arr =
[[115 104 106 148 152]
 [137 154 155  94 122]
 [118 156 104 145  52]
 [ 96 116  85 151 132]
 [122  86 123 135 203]
 [149 176 167  87  84]
 [108 133  83 167  69]
 [140 151 137 126  79]
 [129 147 113 148  60]
 [112 102 114 131 183]
 [138 170 164  78 115]
 [142 151 170  77 150]
 [142 138 169  82 170]]
arr[0][0] => 115
arr[6][1] => 133
arr[:, 0] => [115, 137, 118, 96, 122, 149, 108, 140, 129, 112, 138, 142, 142]
arr[11] => [142, 151, 170, 77, 150]
arr[4][1] => 86
arr[5][0] => 149
arr[9][0] => 112
arr[10][4] => 115
arr[:, 3] => [148, 94, 145, 151, 135, 87, 167, 126, 148, 131, 78, 77, 82]
arr[:, 1] => [104, 154, 156, 116, 86, 176, 133, 151, 147, 102, 170, 151, 138]
arr[8][2] => 113
arr[4][4] => 203
arr[12][3] => 82
arr[:, 4] => [152, 122, 52, 132, 203, 84, 69, 79, 60, 183, 115, 150, 170]
arr[4][0] => 122
arr[3][0] => 96
arr[11][4] => 150
arr[0][1] => 104
arr[1][3] => 94
arr[2][1] => 156
arr[10][1] => 170
arr[0][4] => 152
arr[11][1] => 151
arr[3][2] => 85

a =
[134 125 107 79 55 55 88 140 186 208]
[148 130 112 106 110 120 130 141 152 167]
[144 137 125 115 107 106 109 117 128 139]
[209 182 155 139 132 122 100 74 65 80]
[153 171 178 167 146 136 146 170 190 191]
[177 154 125 98 77 68 71 82 98 110]
[163 145 135 142 156 161 146 118 96 95]
[156 166 170 162 146 133 128 130 128 116]
a[0, 0]: 134
a[-7, -6]: 110
a[-3, 7]: 82
a[5, -7]: 98
a[-1, -2]: 128
a[4, -9]: 171
a[:, -4]: [88, 130, 109, 100, 146, 71, 146, 128]
a[1, -1]: 167
a[1, -4]: 130
a[-8, 4]: 55
a[-6, 5]: 106
a[7]: [156, 166, 170, 162, 146, 133, 128, 130, 128, 116]
a[3]: [209, 182, 155, 139, 132, 122, 100, 74, 65, 80]
a[4, -10]: 153
a[0, -3]: 140
a[:, -1]: [208, 167, 139, 80, 191, 110, 95, 116]
a[5, -8]: 125
a[3, -5]: 122
a[:, 8]: [186, 152, 128, 65, 190, 98, 96, 128]
a[-6, -8]: 125
a[-2, 5]: 161
a[7, 3]: 162
a[-6, 3]: 115
a[-3]: [177, 154, 125, 98, 77, 68, 71, 82, 98, 110]
a[2]: [144, 137, 125, 115, 107, 106, 109, 117, 128, 139]
a[4, 9]: 191
a[0, -7]: 79

W =
[148 155 103 118 195 108 172 112 111 132 134]
[104 148 122 113 175 128 150 153 128 128 128]
[138 94 153 117 113 195 125 128 83 122 128]
[127 97 128 128 48 128 84 124 139 109 128]
[134 128 112 150 128 101 119 120 156 129 151]
[145 101 128 128 59 175 98 106 122 116 157]
[122 89 166 109 128 198 114 134 86 128 107]
[128 133 128 128 133 119 127 154 128 125 82]
[128 128 128 144 184 85 128 102 130 130 155]
W[0][0] => 148
W[1][1] => 148
W[4][7] => 120
W[0] => [148, 155, 103, 118, 195, 108, 172, 112, 111, 132, 134]
W[3][1] => 97
W[3][9] => 109
W[2][10] => 128
W[0][4] => 195
W[3] => [127, 97, 128, 128, 48, 128, 84, 124, 139, 109, 128]
W[2][7] => 128
W[0][8] => 111
W[2][9] => 122
W[1][4] => 175
W[:, 8] => [111, 128, 83, 139, 156, 122, 86, 128, 130]
W[:, 4] => [195, 175, 113, 48, 128, 59, 128, 133, 184]
W[8] => [128, 128, 128, 144, 184, 85, 128, 102, 130, 130, 155]
W[2][3] => 117
W[5][8] => 122
W[:, 1] => [155, 148, 94, 97, 128, 101, 89, 133, 128]
W[2][0] => 138
W[4] => [134, 128, 112, 150, 128, 101, 119, 120, 156, 129, 151]
W[3][7] => 124
W[4][1] => 128
W[1] => [104, 148, 122, 113, 175, 128, 150, 153, 128, 128, 128]
W[3][3] => 128
W[5][7] => 106
W[7][10] => 82
W[4][9] => 129
W[2][8] => 83
W[6][5] => 198
W[4][3] => 150
W[:, 5] => [108, 128, 195, 128, 101, 175, 198, 119, 85]

grid = [116 59 103 113 157 200 91 119 86 138 106 211 141 119 158]
grid[0] -> 116
grid[6] -> 91
grid[3] -> 113
grid[4] -> 157
grid[11] -> 211
